In the rows, zero is written as 128.
Each named turn below is shown by a few rows before and after it. Which turns, in which order, take the first row of each later pair to the second? The first pair is answered.
turn J_632:
[ 95 137 152 141 135  97 122 164 113 141 104 143 154 159  92 124 120  94
 127 133 144  94 114 136 155 105 168 120]  ->  [111 138 159 119 125  96 132 111 131 108 108 119 145 164  93 110 153 144
 152 138 144 106 105 169 144 121 146  90]
[ 37 152 141 156 101 109 135 124 150 182 107 140 163 100 138 107 122  89
 106 130 145 107 114 103 135  88 185 173]  ->  [ 64 150 146 117  86  75 168  85 182 124 101 125 144 109 127  55 163 161
 141 129 135 110 116 145 133 107 170 129]
[111 122 164 128 148 162 130  66 151 137 134 148 160 144 183 143 113 167
 105 144 144 119 125 129 149 138 109 121]  ->  [102 117 159 140 158 147 133 123 150 160 121 167 159 125 185 123  78 136
  93 123 133 108 133 116 169 123 144 141]
[131  97 145 104 138 123 154  85 159 122 155 123 112 142 122 100 149 189
 136 134 137 162 125 146 132 144 133 102]  ->  [109 107 137 145 148 166 111 114 121 172 162 137 139 135 121 181 116 120
 104 145 143 158 123  97 121 134 141 154]
turn J_947:
[141 168  99 136 125 108 126 152  93 110  76 145 131 113 109  99 120 128
 172  92 140  86  87 121 125  97 146 113]  ->  [164 159  97 149 136 103 116 166  85 116  80 139 124 135 105 107 113 130
 168  95 125  89  80 133 123 116 127  98]
[123  98 126 151 141 153 138 111 151 160 134 112 130 105 158 120 124 132
 132 149 130 142 136 154 126 178 102 141]  ->  [113 108 127 142 130 161 136  99 148 160 134 111 138 102 159 121 135 125
 131 152 143 136 139 157 130 159 110 144]
[104 167 116 136 118 148 118 137 109 151 114 134 167 105 123 158 118  86
 117 125 148 114 128  77 147  88 149 173]  ->  [129 117 130 172 155 123 124 204 103 152 126 154 129 147 117 139  91  87
 101 123 104 129 120 119 139 127 142 136]
[137 156 119 114 146 134  74 140  61 114 138 100 115 137 119 139 169 126
 122 153 117  94 127 141 131 120  88 111]  ->  [101 152 115  96 136 122 102 139  90 119 117 120 135  88 127  86 138 116
 124 138 144  85 149 111 187  79 139 155]
turn J_895:
[123 149 127 104 103 145 108 146  99 128 104 129 143 128 120  85 163 139
 100  97 141  83 151  87 135 117 160 108]  ->  [114 133 148 106 108 153 107 121 106 136 107 126 148 160 107  89 176 158
 126 106 170  87 144 106 127 134 156  91]
[132 123 146 126 133 168 134  65 143 117 163 127  82 100 180 169  97 153
 102 118 122 175 119 124 101 108 150 156]  ->  [176 151 132 136 137 127 113 170 105 104 131 133  65 110 156 162 102 129
  93  84  83 143 118 128  92 106 141 112]
[150 142 156 169 137  88  97 179 103 154 140 119 132 140 135  95 107  84
  98 127  85 125 125 132 136 105 107 102]  ->  [105 120 193 174 140 113 112  81 136 158 156 115 148 172 129 115 126 121
 124 157 124 146 105 142 137 125 121 106]
turn J_634:
[153 107  98 110 144 138 146 162 140 104 168 128 118 103 154 137 108 146
  91 109  87 153 149 115 130 136  85 151]  ->  [151 121  94 129 148 142 118 183 117 117 158 130 121 109 142 163 111 122
  85 112  95 136 142  95 121 135  81 155]
[142 129 131 151 119 117 163 158 132 158 147 156 121 152 142 119 108 105
 108 136 118 133 119  88 142 122 138 135]  ->  [143 124 136 148 121 116 164 156 136 159 149 153 128 159 137 121 106 112
 110 138 118 137 121  89 145 126 147 138]
[149 140  97 115 102 167 140  83 157 103 163 103 120  89 171 150 120 157
  98 140 117 157 137 118 108 128  85 158]  ->  [150 165  86 125 108 173 118 106 138 116 152 103 125  89 165 173 123 124
  91 135 118 143 138 106 100 114  86 157]
[137 167 128 118 134  95 142 190  94 117  91 177 134 138 111 120 142 106
 141 111 107 105  99 110 125 118 155 122]  ->  [125 157 145 128 142 100 143 178  86 132  93 183 144 160 102 119 140 104
 152 128 120 110  85 114 127 127 167 121]

Between the rows of a pair lie 2 to 3 turns.
[156 131 127 120 137 153  87  87  86 130 153  93 111 190 108 177 165 130
 148 152 110 130  88 156  81 168  84  97]  ->  [120  88 130  85 125 151 153  24 178 109 161 100 117 130 144  85 129 182
 151 144 130 155 127 146 139 152 132 147] -> J_632 then J_632 then J_895
[151 100 128 194 186 128 139 162 151 168 155 104 101 110 134 142  98 115
  68 104 122 169 152 161 129 155 157 156]  ->  [167 113 133 168 172 116 145 116 172 122 152  81  88 133 124 123 155 164
 110 103 124 164 140 206 107 170 125 110] -> J_632 then J_634 then J_895
[ 86 161 137 112 123 147 121  95 113 156 117 130 155 142 105 171 124 100
 155 130 145  94 101  88 123 119 160 156]  ->  [157 128 109 126 150 124 127 188  92 142 132 145 109 149 128 151  86 101
 116 109  73 117 121 115 120 152 130 119] -> J_634 then J_895 then J_947
[126 133 174 136 132 200 115  84 102 144 118 129 146 147 106 158 101 115
 105 176 110 160  93 118  72 184  99 129]  ->  [101 164 161  96 110 163 134 117 124 140  68 145 170  74 108  95  82  91
 114 136 129 118 112  80 109 120 154 167] -> J_632 then J_947 then J_947
[ 96 138 165 139 126 111 132 152 154 142  77 114 169 140  91 124 179 128
 115 109 173 114 132 152 141 132 170 121]  ->  [ 85 133 167 144 121 149 122 114 150 152 103 108 168 152  95 154 190 132
 105 134 178 134 122 151 121 140 153 129] -> J_634 then J_632
[107 112 153 150 134 146 119 113 124 155 141 145 147 153 131 164 120 120
 123 132 141 135 115 130 127 145 123 138]  ->  [138 107 143 140 137 117 126 166 119 132 140 145 115 168 121 131 120 132
 131 116 115 125 118 149 131 156 119 104] -> J_634 then J_895 then J_895
[165 148  95 114 125 136 116 134 114 115 139 109 100 104 137 140 133 144
 103 123  94 151 136 129  98 145  79 116]  ->  [115 123 112 128 128 163 123  78 138 141 150 116 119 101 144 158 118 141
 103 144 129 160 134 115 107 156 106 157] -> J_632 then J_895 then J_895
[ 88 129 127  99 133 151 108  40 161 100 125 115 168 162 141 125 148 146
 171 171 196 154  76 163 139 144 114 127]  ->  [119 109  97 103 149 109 135 163 173 109 114 160 151  98 169  44  62 117
 115 118 143 145 129 131 191 116 158 172] -> J_947 then J_895
[130 128 125 116 111 126 127  71 137 107 150 112 141 119 139 118 136 167
 130 124 116 143 144 130 110 128 104 122]  ->  [124 136 135 139 126 120  95  96 107 123 134 120 153 158 113 157 146 136
 139 130 128 116 119 137  99 136 104  90] -> J_895 then J_634 then J_895
[142 104 107 158 129 140 158 185 148 130 145 156 119 102 177  86  56 160
 117 115  89 155 150 124 158 139 142 149]  ->  [116  81 143 166 141 148 168 109 171 137 158 147 132 144 168  95  76 192
 139 147 130 165 127 146 151 161 153 131] -> J_895 then J_895
[ 80 100 141 125 115 136 167  42 160 149 127 108 138 117 133 149 143 156
 134 139 160 130 110 103 140 127 107 166]  ->  [ 94  49 159 161 138 128 171  92 149 170 141 126 120 155 132 145 106 150
 120 147 137 146 107 125 148 167 110 144] -> J_947 then J_632
[128 156 140 133 115 133 100 136  91 124 123 115 115 144 132 160 158 114
 141 132 134  98 114 116 113 126 112 114]  ->  [107 113 153 144 132 110 133 160 123 144 119 146 118 142 127  95 112 111
 141 115 128 101 127 127 153 127 161 123] -> J_895 then J_947 then J_895
[114  71 134  84 142 165 168  88 132 115 114 121 118 102 164 108 112 130
 157 111 155 138 121 143 146 141 166 193]  ->  [142  57 146 125 171 184 137 131  90 137 139 125 101 148 155 161 103 104
 128 132 119 152 113 156 128 177 140 169] -> J_947 then J_632
[ 88 112 196  73 103 140 131  70 189  89 127 141 179  92 166  50 171 195
 164 128 122 151 138 137 178 119 149 168]  ->  [103  50 218 170 164 150 111 172 136 156 151 175 156 157 165  90  94 131
 104 138  84 168 139 135 193 169 158 168] -> J_632 then J_947
[165 136  84 125 116 186 135  97 128 105 183  97 102  82 171 151 152 135
 102 149 125 160 163 111 101 138  76 153]  ->  [197 152  79 133 130 148 120 180  90 104 160 109  90  95 153 145 147 105
  96 121  94 131 165 122 100 128  77 121] -> J_634 then J_632 then J_947
[162 162 108 128 138 123 106 147  88  99 125 114 105 146 119 145 187 122
 122 121  93 118  95 131  99 121  94  79]  ->  [140 113 117  92 141 102 161 117 154  86 118 125 107 117 133  53 162 177
 144 103 103 127 110 139 146 126 141 105] -> J_895 then J_632 then J_632
[159 110 103 140 146 139 134 185 129 129 135 146 100 117 152 110  78 118
  89 119  79 156 156 128 134 136 115 161]  ->  [141 194  89 102 101 145 108 138 108 112 103 129 139  87 126 144 145 102
 123 120 114 113 143  97 117  82 105 163] -> J_895 then J_947 then J_895
[ 98 170 101 112  98 125 120 146  88 132 136 104 158 123 126 145 163  97
 133 103 143 115 174  90 124  96 133 165]  ->  [143 135 114 119 121  87 146 190  93 103 135 104 121 161 119  94 150 134
 142  89  96 127 171 145 127 133 122 111] -> J_632 then J_947
[132 115 115 106 121  98 128 135 134  96  85 141 156 130 110  91 142 129
 145  86 133  81 114 161 135 147 142 115]  ->  [117 112 126 139 137 138 108  99 113 128 112 133 167 168 107 160 149 118
 137 124 146  95  93 155 106 170 119 118] -> J_947 then J_632 then J_634
[177 135 181 140 136 102 129  97 121 112 162 133 151 138 134 118 181 164
 151 163  79 100 140 177 131 147 120 121]  ->  [177 150 175 122 125 115 125  78 125 114 159 126 160 123 132 128 184 164
 155 163  95 100 139 168 122 137 118 127] -> J_947 then J_947 then J_947
[106 157 131 118 111 136 129  72 152 113 108 106 137 134 119 135 162 138
 153 129 155 125 112 131 118 124 137 128]  ->  [124 126 107 122 112 162 145  91 161 120 137 110 122 103 149 133 128 140
 109 136 131 152 136 116 123 125 117 160] -> J_947 then J_947 then J_895
[115 101 158 135 141  90 145 114 128 114 125 123 116 183  98 100 135 157
 152 132 121 125  94 186 138 169 130  64]  ->  [122 150  85 109 108 131 140 117 131 115 145 121 127  47 157 126 107 121
  86 121 104 131 144  98 138  96 120 172] -> J_895 then J_634 then J_634
[ 82 132 132 115 107 161 118  48 134 126 139 111 168 112 130  91 165 137
 172 139 170 123 111 126 146  87 181 164]  ->  [113  56 127 156 148 147 145 119 144 142 160 135 127 123 154  54  94 150
 123 134 126 154 136 148 171 124 196 158] -> J_947 then J_895
[149  87 151 152 167 103 121 154 137 122 127 148 115 162 117 143 115 124
 112 139 126 143 118 159 146 139 129  99]  ->  [145  96 141 155 161 136 110 131 123 141 147 141 124 155 127 180 119 117
  97 151 131 156 114 143 131 143 115 109] -> J_632 then J_634 then J_632
[ 97 117 167  95 127 108 151  54 162 101 107 113 134 154 124 102 167 189
 182 129 154 134 100 161 126 148 131 111]  ->  [147 190 121  79 100  90 112 134 111  70  80 109 129 118 121 114 180 141
 160  91 117  97 110 142  99 108  99  95] -> J_895 then J_895 then J_947
[149 161 110 145 120 137  98 175  92 123 127 137 116 135 126 170 132 113
 111 118 106 118 131 127 115 127 111 123]  ->  [138 161 105  91 100 116 134 135 137  91 110 127 133  94 132 104 149 152
 140 103 126 107 141 128 133 103 124 121] -> J_947 then J_632
[169 161 115 119 121 121 105 150  96 106 133  98 122 151 126 141 177 108
 154 128 115 133 105 149  94 134  52  97]  ->  [152 184 107  96 102 135  99 120 112 109 121  95 139 119 131 144 187 106
 158 129 139 119 105 129  97 110  58 125] -> J_947 then J_947 then J_947
[109 153 122 133 110 150 128 115 100 164 154 120 149 154 127 191 142 103
 111 154 138 136 107 129 130 156 140 144]  ->  [107 140 132 136 124 143 138 119 105 171 158 131 152 152 130 179 130  95
 105 157 138 140 109 125 144 154 153 147] -> J_895 then J_634
[ 88 100 145 135 131 118 144  32 159 124 160 105 157 180 113 123 144 153
 150 166 167 151 132 159 111 145 142 121]  ->  [123 112  86 122 120  93 156 145 149 126 144 130 140  79 149  74  74 109
  90 110 119 140 186 110 144  95 168 173] -> J_947 then J_895
[125 145 147 131 141 106  91 149  98 143 102 126 126 127 121 118 156 108
 146 115 125 111 118 131 129 119 118 128]  ->  [111 106 154 142 151 114 111 134 127 158 121 130 121 110 136  90 113 114
 133 122 128 131 138 128 147 128 147 162] -> J_895 then J_947 then J_895
[ 91 148 135 101 123 105 140  93 158 107 138 131 137 115 108  63 147 183
 145 104 159 109 167 132 134 122 163 117]  ->  [104 168 133 103 115 125 121  70 137  98 144 113 136 130 106 110 181 188
 150 121 153 117 147 142  98 134 117  90] -> J_947 then J_947
[113 140 136 118 146 119 111 118 107 143 124 132 128 174  98 149 168 137
 150 136 149 104  79 153 101 136 122  96]  ->  [ 86 111 138 106 151 101 144 135 145 150 115 150 140 133 107  83 114 137
 141 114 156 102 108 132 146 106 182 139] -> J_632 then J_895 then J_632
[130  84 143 151 139 124 133 153 135 131 129 150 108 162 138 101 134 148
 143 139 113 139 148 138 134 137 138 113]  ->  [128  81 138 138 132 135 147 125 154 125 133 143 106 149 145 101 135 163
 151 138 124 146 150 139 138 132 137 121] -> J_634 then J_895
[102 122 146 113 130 136 124  78 141 108 123 148 148 156 134  99 129 133
 160 140 151 140 107 158 135 147 171 136]  ->  [101 127 135 132 134 138 114 135 118 141 127 163 149 134 137 120  83  89
 124 132 142 135 118 128 138 131 191 163] -> J_632 then J_895 then J_634
[137 128  98  97  86  88 104 140 135  95 103 186 112 103 111  82 126 147
 132 101 105  93 142 135 180  91 169 126]  ->  [114 137 109 127  91  98  71 151 108 133  92 200 127 125 100 120 124 108
 127 108 120  74 126 117 177  89 181 127] -> J_634 then J_634
[165 103 112 142 176 161 122 197 115 138 143 137  70 112 150 112  82 139
 106 126 123 113 155 132 128 155 104 107]  ->  [155 152  88 108 145 155 114 194 114 127 115 132  90  69 151 103  96 120
 112 113 137  86 160 103 135 114 106 128] -> J_947 then J_632
[161 125 119  97 108  70 154 187 140 105  94 154 129 104 100  45 126 105
 154  92 104  84 151 148 159 101 142 101]  ->  [ 73  74 181 166 141 129 141 106 143 188 135 167 156 159  92 121  89  71
 145 158 165 115 125 128 165 142 178 137] -> J_895 then J_632 then J_947
[185 153  87  82 111  86 116 206 120  91  99 135 110  72 130  79 116 128
  99  71  83 102 150 118 128  99 119 109]  ->  [ 95 132 161 165 147 153  63 116  84 183 125 145 150 180  93 207 119  73
 110 146 162 111  98 112 105 140 140 116] -> J_895 then J_632
[117 122 120 175 138 163  93 128 115 168 152 127 124 151 135 196 111 113
  84 160 124 143 117 110 102 143 119 151]  ->  [113  99 139 177 145 155 101 125 122 174 155 135 115 170 128 175  96 121
  94 165 127 148 119 131 113 158 129 144] -> J_895 then J_634
[132 217 135 178 110 121 100 219  62 178 134 141 111 163 122 206 115 104
 111  94 112 107 122 148 126 131  90 138]  ->  [ 75 157 172 125 102 125 174  53 169 140 161 111 123 176 131 134 146 218
 167 119 171 149 119 191 155 156 119 139] -> J_632 then J_895
[160 114 118 130 128 109 144 145 114 113 134 123 109 140 143 118 135 155
 133 127  93 154 126 156 126 141 109  97]  ->  [135 145 126 106 109 117 130 107 115 101 124 114 129 127 133 132 173 152
 155 134 119 135 122 147 117 122 112 108] -> J_947 then J_895 then J_895
[145 137 115  96 118  89 163 155 158  96 100 116 138 107 132  82 115 141
 164 106 107 111 144 140 146 100 141 161]  ->  [183 145 115 123 131  93 124 180 108  98 110  99 126 151 124 142 137 122
 153 124  93 120 120 164 102 132  91 116] -> J_947 then J_634
[145 115 122  89 116 109 179  78 188 105 144 113 105 100 151  81 143 173
 141  99 128 163 164 149 157 118 125 121]  ->  [175 147 101  87 112 106 152 115 142  92 137 106  88 119 141 116 169 164
 136  96  99 149 156 167 124 132  79  84] -> J_895 then J_947
[120 104 150 139 163 112 106 140 114 146  94 143 135 171  78 128 159  92
 154 132 162 123 101 123 146 109 161 102]  ->  [109  97 164 147 161 133 110  97 125 146 115 131 143 175  92 145 155 107
 150 151 167 146  93 129 139 119 151 114] -> J_634 then J_632
